Rotation paths and how fast each direction turns (degrees a step):
Each turn is a multiple of 5 degrees from 10 to 175, or 0.
Each row of a path follows its step; steps can be skipped.
path 1
step 0: [ -5   3  -2   9  -7 -11 -11   0  -5  -1   2   4  13  -5   4   2   6  -9
   0   8   8  -4   5  -1   9   4   3 -11]
step 1: [  9   4  -6   4   4  -9   5  -3  -5  -4  14   1  -9   8   1   1 -10  -6
   1   2   3  19  -6   7   2   1   3   0]
step 2: [-15  -1  -3  -5   9 -10   3  -7  -4   5   3  -2  -3  -8  -7   8  -8  -8
   3   0  -4  -8  10   0   1  -1 -12   5]
step 3: [ -7  -1  -3   2  -6  -5  -2  -3 -11 -14   0   8   3   0  -8 -13   1  -2
  -9   8   2  -8  -9   6   1   8   6  -5]
step 4: [  8   3   6  -5   9  -5  -2   2   3 -10   6  -4 -11   7   4   3  -6  -1
   9  -6   2   0 -10   3  -3  10 -14  -7]
step 6: [  9  -1   2   5   3  -9   7  -5 -11  -4  10  -5   0   7  -1  -5   1  -2
  -7   2  -3   7  -6  15   8  -4  12  -7]
step 7: [ -6   6   3 -15  12  -4   3   1   0   1   7  -3  -4   0  -6   5  -6 -12
   6   0   1  -2   8   6  -9  -7 -11  -6]
step 8: [ -9   9  -3   7   0  -3   2   1  -9  -4  -7   8  12 -10  -3 -16  -3  -8
  -6   2  -3  -6  -8  -3   2  -1  -3  -5]
step 9: [  5   5   6   1   0 -13   3  -4  -5  -3  13  -2  -6   2  12  -4   7   5
  10  -5   5   0 -14   7  -3   5  -6  -3]
step 10: [ -4   0  -2  -4   9 -11 -12  -1  -1   2   2  -2   2   0  -1   4   4 -20
   6  -2   4   1   7 -15  -2   4   0   0]
step 11: [  1  -3  -9  14   2  -5   2   0 -15 -11  -1  -1   2  -7   4   0  -4  -8
  -5   4  -4   4  -4  12  14  -3   7   0]
Speeds:
[ 3 -4  2  5  4  2 -1  0  0  1  2 -2  4  1  3  5  2 -3  1  2  2  3  1 -1
  2  1  2 -2] : 70
[ 0  1  0  2 -2  1  1 -1 -4 -2 -4  4  2  4  1 -4  4 -2 -3  1  0  2  7 -1
  1  2 -3  0] : 140
[-2  1  4 -1 -5  1  0  0 -4  0  1  0  0  6 -2  4  1  0  1 -1  4  4 -4  3
 -3  1  1  0] : 130
[ 1 -1 -4 -1  2  3  4  0  0 -2  2  4  1  1 -1 -1  1  0 -1 -7 -2  3 -5  0
  5  1  2  0] : 145
[-1  0 -2  2 -3  1  2  7  4 -3 -1  0  2 -1  1  1 -1 -1 -2  0  2 -1 -2  2
 -2  2 -5 -5] : 85
path 2
step 0: [ 11  -2  12  -5   0   0   0  -8   0 -10  -1  -9  12   1   2   0  11  -7
   8  -3  -5   0   8  11  -4  -2   5  -6]
step 1: [  3   1  -3   8   0   1   7  -6  -1 -13   0  -5  12 -11   6 -15   0  -5
   9  -3  -7   4  -7   2   1  -1   2  -7]
step 3: [  6  -3  -3  -3  -2 -19  -3   3   1  -8  -3 -12  -9  -4   1   5  -1   2
   3  -5 -10   2   2   0  -9   9   8   8]
step 4: [  3   4  -1  -4   6 -12 -13   2  -8  -2   5   1   9  -1  -7  -2   1   1
   8  -6 -10  12   2   5  -5  -6  14   2]
step 5: [ -8   5  -4   0  -1 -12   5  -3   2   0   3   9   8 -16  -5   1  -1  -3
   0  10  -5  12  -3   7  -3  -5   4  -9]
step 6: [12 -2 -5  2  0 -9  3  1 20  3  9 -4  0 -7 -8  6  6 -2  3 12  3  5 -3  4
 -1 -1 -2 -3]
step 7: [ 12  -1  -6  -5  -1  -2 -11   1   5   3   4  -6  -9 -12  -4   0   1  -6
   6  -7  -5  -6 -15  11  -5  -3  -4   3]
step 8: [ -1  -2  10   6   2   4 -10   2  -7  -3   5  -5   5  -6  -5   8  -2  -2
  -1  -1  -2   1 -10  19 -10  -9   1   1]
step 9: [ -8   6  10  11  -8  -3   4  -3   5  -5   1  -8   9  -7  -3   6  11  -9
  -5  -1  -1  -3  -3   3 -16  -1   4  -5]
step 10: [  7   6   1   1  -9  -1  -5  -1   9  -5   2 -18  11  -3  -8  -8   5   0
   4   0   0   2  -2 -12  -5  -8  -5  -5]
step 11: [ -1   5   0  -7  -8  -1  -6  -7  -2  -3   0 -20   0 -13   0   1 -13   5
   7   0  -9   0   0   3   4   0  -9  -3]
Speeds:
[ 7 -1  4 -5 -1 -2 -3 -1 -1 -1  1  0 -5  0 -1  0 -1  4  0  0 -1 -3  1 -3
 -2  1 -2 -2] : 95
[ 1 -4  4  1  4  2  2 -1  0  0 -2 -3  2  0  3 -3  1 -1  1 -1  4 -4 -5  1
 -4  1  0 -3] : 45
[-2  0 -1 -2 -2  1 -4 -2 -5  0  2  2  3 -1  2 -3 -5  2 -1  2  0  2 -7  0
  2 -1 -1  0] : 115
path 3
step 0: [  8  11   1   5   7  -4   4   3  -3  -3   6  -1  -4   6   3 -10   1   4
  -2  -9 -11 -18   3  -2  -6 -11   0   7]
step 2: [  0   7   4 -11  -3  -8   6   4  -2   3  11  10  10  11  12   4  -5  -7
   2  -2   1  -1  -5 -11   1  -6  -2  10]
step 3: [  7  -7   6   1 -10  -7  -5   3   6   4  -8  -2   7  14  14  -3   6  -3
   1   4   1 -17   2   1  -1   4   1   8]
step 4: [ -1  -4  -8 -12  -2   8   4  -5   1   8  11  -7   1  10   6   5   2  -5
   6  16   4  -7   7   4  -8  -6   3   2]
step 5: [  5  -6  -6 -11   3  -4  -4  -5 -13  -6  -5   4  -7   4  13   5  -1   0
  -9   6  -9  -9   9  -5  -8  -8   1   0]
step 6: [  1   4  -7   0  -3  -4  -2   6   6   3   5   0 -10   3   3 -10  -4   3
   2   6 -12 -21   0   3  -2  -9   2 -13]
step 7: [  0  14 -11   1  -7  -3   2   5 -12   7   4   3   7   1  -4   7  -1  -9
   2   7 -17  -6  -1  -3  -7   0   3   0]
step 8: [ 11  14  12  -8  -4 -10  -2  13   0  -6   4   3  -2  12   3   4  -2  -3
   8  -7  -6  -6   4  -3  -4  -3  -2   4]
step 9: [ 13  -1   6   9   0   0   1   6   2  14   5   3  11   4   6  -2  -2   0
   7   3   0 -12   3   3 -10   2  13   9]
step 10: [  3   0 -10 -11  12  -3   9  -3  -6   7   7  -5   3  11  10   7   3  -2
   9  -3   1  -8   3  -1  -2   1  -4  13]
step 11: [  2 -16   2  -7  -7  -9  -4  -7  -1   0   8   6   0   5  12  -5  -3   5
  -2   2 -10 -12   4  -1   1 -10  -5  11]
Speeds:
[ 4 -4 -1 -5  3  2  3 -1  4 -1 -2 -2 -1  1  2 -2 -1  3  2  3 -3  3  0  2
 -1  4  2  3] : 60
[ 0 -3  0  0  4 -2 -5 -3  2  3  1  2  2  5 -1 -2  1 -4  1 -1  2  1 -3  0
  3 -1 -1  5] : 45
[ 0 -4 -5 -1  3 -2  0 -2 -4  2  2 -1 -2 -3  0 -3 -2  5  0 -3 -2 -2 -4 -2
  1 -2 -1 -1] : 70
[ 2  1 -3 -1  2  1 -6  2  0  0 -2 -1 -4  2 -4 -2  1 -3 -2  3 -4  3 -1  0
 -3 -3  1 -5] : 45
path 4
step 0: [  3   0 -11   1  -1 -11   4  -9  12  -2  -9   5   1  -1   0  -2  -1 -11
  -6   7   6  10  -6  -4  11   8   7  -3]
step 1: [  4   6  -2  -4   1  13   2  -3   4   5  -5 -13   8 -11  -8  -8  -9   0
  -2   4   1  -5   8   6   9   2   6  -7]
step 2: [ -5   4  -6 -10   3   5   0   0  -7   0   9   0  -1  15  -9  -9  11  -2
  -5  -6  -9   0   3   1   9   0  12  -3]
step 3: [  3 -12  -5  -3  -3   6   5   0  -3  -6  -4  -3  -8   4   6  -9  -4 -14
   1   4   0   9  -5 -13  10   6  -2   0]
step 4: [ -1   3 -10   6  -6   0   7 -10  15  -8  -4  -4   4  -3 -11   2  -9  -3
   1  -3   2  11   1   6   6  -3   9  -5]
step 5: [  0   7  -3  -2   7   3  -2  -7   2  13   4  -5   4  -4  -3 -18   6  -4
 -10   7   2   1   5   8   6   8   5 -11]
step 6: [ -3  -4   3 -12   9  10   6   0  -5  -5  -4  -6  -1  10  -7  -1   1  -3
   1  -3  -8  -5   3  -7  16  11   8   5]
step 7: [  8  -1 -18  -3 -14  -1   1   2  -2  -7  -3   3  -2   6  -2  -5  -3 -10
  -2   3   5   7  -3  -7  11  -7   9  -5]
step 8: [ -6  -3  -4   3   1  12   2  -8  11   1   4 -12  -3  -5  -6 -13 -10  -6
   3   0  -2  11   4   4  -1  -2  -2 -12]
step 9: [ -5   4   0  -2  11  -5   6 -10   7   3   2   3   3   4  -4  -7  10  -3
  -9  -2  -6   6  -2   5  13  12  12   1]
step 11: [ -3   3 -15  -8  -5   5  -3   0   1  -8   2  -6  -1  10 -16   0  -7  -2
   2  -5  -2   4   5  -2   2  -8   8 -10]
Speeds:
[-4  3 -2 -1 -4 -5 -2  2  2  0 -2  4 -2  3 -1  1  3  0 -3 -3  0  2  2  3
  0  0  5  3] : 155
[ 1 -2  0 -1 -3  0  4 -2 -1  1 -6  5  3 -1  0  3 -1 -2  2  2  1  1 -1 -5
  2  1  0  5] : 110
[-4 -2 -2  2 -2  2  4  2 -2 -1  2 -1 -2 -2  3 -3  1  0  2 -2 -2  4 -6  0
  0 -5  0  1] : 80
[ 1 -3 -1 -4 -3  5 -3  3 -5 -4  0  3  3  5  2  1  0  3 -1  1 -2  1  3 -1
 -1  0  0 -3] : 85
path 5
step 0: [ -4  -8  -6  -1   3 -16  -1 -11  -6   3  -2  -3   5  -4   3   2   4  10
  -3  -5  -1  -7   7  -7   3   8  15   3]
step 1: [ -1 -10  -8 -12  12   3   5  -9  -6   4  -2   1  -3   4   0   4   5  -1
   1   1   4   1  11  -9   9  -5   2  11]
step 2: [  1  -8   4  -8   8  -9   5   0  -8   6   3   2  -3  -4 -15  -2   1   4
  -1  -6   5   3   7 -14   6  11   0  -7]
step 3: [  0   2  -4  -5  10 -11   0  -1   1  -4  -7   0   0  -4 -14  -8   3  -6
  -5  13   6  -1  11 -10   0  -4   5   6]
step 5: [ -3 -13  -5  -9  11  -6   5 -14   0   0  -2  -4  -5  -2   4   0   1   5
 -13   8   7  -6   8   4   1   3   1   6]
step 6: [ -1 -16   6  -4   6   7   4  -8  -6  -3  -3  -1  -4   4 -12   0   5   1
  -1  -9   1  -9   6 -11   2   9   7   3]
step 7: [ -2 -13  -1  -5  12 -15  -6   2  -6   2  -4  -7  -3  -7  -5  -2  -2   0
   1   1   1  -6   9 -12   1  -9   2   0]
step 8: [  3  -5  -3   2   0  -6   0 -13  -4  -1  -3  -2   5   2 -10  -1  -5  -2
   5   4   6   8  11 -13   7   3  15   3]
step 9: [  9  -5  -5  -8  18  -9   1  -6   1   4   4  -5  -3   6   0  -3  -6   4
  -4   9   8   1   3 -10   5   8  -5   4]
step 10: [ -2  -8   1  -1   4   5   3  -3  -2  -3  -4  -4  -5   1 -18  -3   0   2
 -10   8  14  -5  10   0   4  12   5  -3]
step 11: [  6  -9   1  -1  16  -9  -5  -2   0  -9   0  -3  -5   0  -6 -10   1   4
  -3   3  -5 -16   2  -6  -4   2  11   6]
Speeds:
[ 3  0  3 -3 -1  1  4  5 -4  1 -5 -1 -2  0 -6  0 -1  0 -1 -1 -1 -3  0  1
 -4  1 -3  0] : 90
path 6
step 0: [  4  -2   8  -5  -8   4  -1  -2  -5   1   7  10  12  19   2   0  -7  -6
 -10  -3  -2  -2  -3  -5   0  -7  -3  12]
step 1: [ -4  -9  -3  -3   9  -4  -7 -13  -1   8  -2   1  -3   1 -10  -4   8  -7
  -1   5  -6   8  -1  -3  -6  -3 -16  -9]
step 2: [ -4 -18   2  11   5   8  -5   8 -11  -4   7   6  -7 -13   1   5  -6   4
  -3   4  -2   5   3  -3   3  -1  10   0]
step 3: [ -5  14  -2  -6  -3   4  -4   1 -12  -4   4   9   5   6  10  -9   4   9
   2   3   0   6   7  -2   0  15  -5   6]
step 5: [ -5  -5  -2   6  -1   6   2 -10  -2  -9   2   1   6  -4  -8   7  -1 -10
  -2  -3   8   8  -2  16  -8  10  11  -7]
step 6: [  2  -3   4   1  -9   8  -3  -2  -5  -5  -3 -15  13   4   2   0  -8   5
  11  -4  -7  11  -2 -12   5   1  -3   7]
step 7: [ -2  15 -10   7   2   1  -6  11   1   4  -3   2   0   0  -1   2   5 -13
  -5   6 -14   5 -13  -3  -1  -2  -7  -7]
step 8: [  7   2  -2  10   2   8  -4   1   4 -12   4   8  -5  -5  -2  10 -11  -2
   9   2   5  -4  13   9  -2  -6 -11  -4]
step 9: [ 11   6  -3  -3  -9  11   6 -10 -13   5   6   4   6   5  -3 -11  -5   3
   0   3  -8  -2   3   4  -2  -7   9   8]
step 10: [ -4  -9  -5  -6   1 -13  -2  -2   9  -1   7   7   8   4  -3  -1  11  -9
   3   2 -10  11   1  -1   6  -9  -9   7]
step 11: [ -1 -11   5   5   8   3 -13  -3  -5   1  -1   2 -11   8   6  10 -11  -1
 -13   6   0   8  -2   9  -3  -1   1  -1]
Speeds:
[-2  1  1 -1  5 -1 -3  2  1 -3  2 -3 -6 -1 -3  1  3 -1  0 -2  0  1 -3  4
 -4 -4 -2  0] : 115
[ 1  1  2  2 -2  2  1  2 -3  2  2  3 -1  1  1 -1  1 -2 -5  1  0 -1 -8  0
 -2 -1  6  0] : 160
[ 6  3 -3  1 -3 -2 -1  0  1 -2  0 -3 -1  1 -2  1 -4 -5  4  3 -2 -2 -2  2
  3 -3  1  0] : 35
